In the rows, 128 means zero.
One hidden turn or mirror swaps the rows below in pairs. Which row is each named row swapped with?
Kuven: [139 131 149 129 151 122 124 136 139 116 143 149 130 114 158 134 146 130
 142 147 122 125 175 125 103 147 130 138]
mabi: [125 138 149 144 135 119  91 106 119 113 148 109 115 114 143 125 143 144
 117 119 150 111 153 154 149 122 137 133]
Sufum: [103 153 124 123 116 133 125 106 111 125 174 118  96  98 123 166 130 121
 135 128 173 154 141 136 120 108 150 138]
tefar: [103 123 131 120 133 151 134 117 129 146 153 125 108 100 107 156 152 123
 112 115 132 116 121 120 135 134 136 167]
til: [121 114 124 115 124 110 101 141 101 139 129  76 114 117 132 162 114 119
 117 140 177 135 150 131 112 145 150 143]
ruvis: [134 140 129 124 140 130 132 123 128 131 138 139 129 129 159 137 142 119
 133 132 108 124 173 127  87 128 134 137]
Sanu: [129 123 117 152 123 130 119 114 139 106 152 120 116 106 145 133 136 137
  85 139 135 159 120 134 110 157 129 138]
zim: [122 137 124 153 124 130  99 106 125 142 142 100 113 114 130 180 110 109
 124 159 135 110 161 144 138 163 137 132]
magap: [129 141 144 125 116 109 116  90 102 112 142 111 114 113 128 125 136 148
 130 115 154 124 153 152 132 116 148 145]
vuvo: [148 131 127 133 122 139 128 133 115 158 178  88 110  90 117 123 104 120
 137 130 157 127 141 139 114 122 145 135]
kufa: [131 136 139 124 139 108 137 116 125 115 140 145 120 120 141 121 143 122
 134 145 114 115 178 134  88 131 134 137]
nov: [133 139 157 138 127 115  98 101 100 116 142 106 116 122 138 140 133 137
 141 109 157 129 144 143 149 130 143 150]
kal: [118 127 140 106 122 130 120 130  95 132 159 112  99 110 128 128 130  88
 159 129 126 116 134 138 119 150 124 158]
rulak: [135 154 133 106 135 114 151 162 125 121 147 125  92 101 109 149 133 113
 137 123 148 133 153 142 125 145  99 125]
Zag: [116 142 125 140 110 139 115 115 137 128 145 112 114 112 127 196 117 121
 115 155 130 124 158 138 137 170 108 132]
sidag: [120 125 122 138 116 112 144 163 137 156 157 106 107 125 142 155 105 144
 125 126 145 129 136 126 135 157 142 152]
kig: [117 113 120 114 129 120  93 120  97 136 113  90 106 116 141 150 115 126
  99 128 158 145 152 123 120 144 130 140]
mezez: [150 136 138 138 133 140 129 126 104 163 157  81 118 109 120 146 124 121
 149 144 147 136 155 139 114 114 142 151]
bas: [139 140 149 125 159 128 128 125 123 118 141 154 121 129 146 150 133 127
 142 129 120 116 146 133  92 129 138 146]
fepaf: [146 137 119 124 129 126 145 166 145 145 165 112 119 120 127 148 108 146
 136 139 138 131 139 147 129 157 152 148]
rika: [129 148 131  99 136 118 155 153 128 121 137 132 111 103 105 147 144 104
 119 130 148 132 151 139 129 143 107 110]
kisa: [112 114 132 142 133 147 127 117 123 133 149 139 100 111  99 157 158 113
 110 116 133 113 126 118 139 149 125 154]
setav: [ 96 126 138 133 150 107 135 129 133 129 182  99 120  95 134 124 123 110
 118 140 134 133 164 137  85 140 107 137]
nugu: [110 116 148 136 143 100 142 124 132 131 176  97 126  88 119 137 119 118
 113 130 143 142 162 144  92 134 115 127]
figon: [102 122 140 154 124 109 137 117 132 144 170  91 121  80 130 144 118 109
 117 141 140 135 156 127  92 143 111 121]
Lep: [136 157 135 109 145 129 148 158 115 123 130 125 113  90 108 137 145 116
 110 134 145 127 147 131 130 140 110 112]
sen: [142 144 135 124 130 120 139 141 109 165 158  87 121 107 108 135 116 123
 136 141 139 131 140 140 117 113 161 138]
lim: [110 122 133 134 129 130 128 130 125 150 143 117  99  96 106 150 158 113
 125 122 122 112 120 116 144 148 124 165]
kunep: [108 123 135 124 137 142 130 124 117 147 153 119  96 111  99 153 147 115
 116 114 130 114 119 115 146 146 140 156]
talem: [117 122 152 134 100 114 106  95 103 110 146 105 113 121 146 121 147 140
 124 128 154 127 152 154 138 136 144 148]
tisu: [125 159 123 137 125 143 113 114 122 116 155 110 119  94 119 138 114 113
 110 176 153 118 185 144 104 149 141 146]
Kezo: [121 117 121 117 121 122 107 127  96 129 119  94 111 110 155 142 102 119
 110 133 174 134 156 123 109 133 128 146]
bup: [120 140 130 150 132 137 141 112 135 119 158 115 114 112 163 143 126 115
  76 140 126 146 119 136 112 152 131 141]
pul: [142 157 127 118 140 132 158 152 122 123 126 132  97 103 116 144 141 116
 121 126 139 139 156 130 131 153 102 120]
ziz: [136 140 124 146 119 133 127 115 131 112 141 119 119 103 161 150 134 126
  86 145 141 159 115 138 111 164 130 154]
ditat: [120 126 128 150 111 135  97 116 135 119 152 100 120 104 127 171 115 121
 125 145 127 113 170 145 126 180 113 148]
sogur: [138 138 110 139 123 117 138 163 135 152 149 108 125 116 129 160 105 144
 131 124 130 139 127 133 124 158 145 146]
regan: [123 169 113 123 143 135 115 109 129 123 163 102 127 103 119 149 116 104
 125 178 145 124 165 126 110 139 133 143]
bug: [104 150 115 114 109 128 136 130 120 119 186 112 100 109 114 162 132 121
 135 143 167 158 143 126 122 124 137 160]
kifim: [115 109 120 114 121 111 103 121  98 130 126  95 112 122 141 146 115 105
  94 126 175 137 151 134 107 145 132 140]
Fum: [127 121 122 118 129 131  98 127  84 127 121  98 114 121 145 148 119 110
  88 130 170 137 152 131 103 142 134 148]
rezi: [114 119 120 118 124 101  91 124 107 133 125  94 105 106 150 160 115 118
 106 136 174 144 157 132 103 138 129 133]
faz: [125 143 143 149 124 111 106 105 104 101 133 118 113 115 138 122 133 133
 138 112 159 122 150 151 142 123 139 159]
vufi: [125 143 148 123 138 115 157 121 130 123 134 145 130 120 139 137 155 122
 153 139 123 119 156 131  95 144 137 141]
Novu: [136 154 132 103 135 129 153 152 122 117 129 116 109  98 117 144 135 111
 132 139 142 130 161 133 133 132  93 117]
vik: [ 98 152 133 120 113 116 147 136 109 121 178 109 111 101 104 163 131 117
 137 128 158 152 135 126 136 125 130 155]
Tatu: [129 146 132 157 114 130 133 113 138 110 152 116 115 121 152 147 135 132
  83 132 142 166 127 133 111 158 137 135]
siti: [ 96 121 144 131 132 132 125 122 129 141 147 122 100 114  98 153 155 122
 123 120 124 111 133  99 126 151 131 159]
tosik: [128 122 148 125 143 115 124 128 124 108 130 145 133 114 144 134 148 129
 147 147 111 132 159 136  98 120 130 140]
Zadu: [ 98 117 132 151 117 114 129 128 126 130 169 104 128  85 144 149 121 107
 111 147 146 149 165 129  85 145 117 134]
lafim: [132 139 122 148 133 141 131 115 145 117 149 118 122 110 154 146 138 121
  76 138 138 153 131 139 105 166 135 136]
bedev: [124 129 127 151 137 121 133 116 133 121 147 115 128 123 148 141 138 127
  74 134 133 156 113 131 117 156 137 143]
kisov: [118 122 119 147 116 145  98 116 129 136 143 105 112 117 126 181 115 118
 113 158 137 111 161 137 136 172 114 142]
sas: [138 140 121 134 125 117 149 163 138 153 151 113 119 125 132 158 110 139
 127 136 140 135 119 133 138 157 143 138]
gom: [100 150 119 126 124 120 128 119 112 120 176 128  92 110 123 166 131 108
 125 138 174 151 155 126 124 110 149 150]
nudag: [133 137 133 137 145 118 140 117 125 118 135 147 139 127 146 133 153 120
 141 143 122 112 155 128  98 129 137 144]
Lado: [134 151 147 140 125 122  99 101 128 104 147 118 115 113 125 120 142 150
 136 111 156 123 150 156 131 126 140 145]
zeg: [143 157 131 122 132 122 150 161 130 110 144 114 103  99 109 157 133 104
 129 146 157 126 164 142 121 157 113 112]
retuf: [108 125 122 143 139 128 127 119 121 139 145 126  98 112 101 150 155 113
 130 117 123 119 118 106 132 140 126 159]
vusa: [119 139 136 100 112 130 121 137 101 131 152 116 101 111 115 130 136  94
 143 136 110 117 122 136 122 150 114 144]
mepe: [126 166 133 137 143 135 124 122 124 122 160 111 116  87 130 128 108 131
 124 186 158 120 170 128 117 148 139 141]
buk: [132 146 126 133 116 107 138 162 134 146 154 116 114 123 138 162 116 139
 146 133 133 135 127 125 140 145 164 141]
Gur: [117 159 112 124 119 121 117 116 136 123 135 110 143  79 164 132 142 122
 129 142 158 147 138 150 108 154 135 126]
mosub: [118 147 149 122 118 124 109  99 103 108 146 114 111 109 130 119 122 148
 126 106 147 112 150 143 153 133 141 137]
koz: [120 117 134 111 126 111  92 128 101 130 116  88 114 112 149 148 112 106
  99 133 164 128 162 133 109 139 139 144]
zud: [112 157 103 132 108 126 115 121 129 133 122 110 136  88 159 127 134 123
 113 126 162 141 134 146 102 154 136 138]
beraz: [115 139 115 151 113 136  93 123 123 126 147 110 105 109 124 176 114 116
 118 156 124 116 157 133 144 171 120 136]
lodo: [144 160 139 102 133 124 152 159 127 115 131 127 106  96 117 150 137 107
 123 130 149 129 162 145 133 139 118 119]
Gez: [132 137 151 136 149 109 111 119 123 121 140 143 115 130 145 130 140 121
 143 143 112 121 156 121  89 124 142 141]
fal: [129 126 151 140 115 123 106  95  99 104 148 121 120 119 133 116 137 146
 122 126 151 115 139 151 143 125 143 144]

bug is swapped with figon
mosub is swapped with ruvis
tisu is swapped with sen
Gur is swapped with kal
rulak is swapped with rezi
Sanu is swapped with retuf
ziz is swapped with lim
siti is swapped with Tatu
vufi is swapped with talem
vik is swapped with Zadu
zud is swapped with vusa

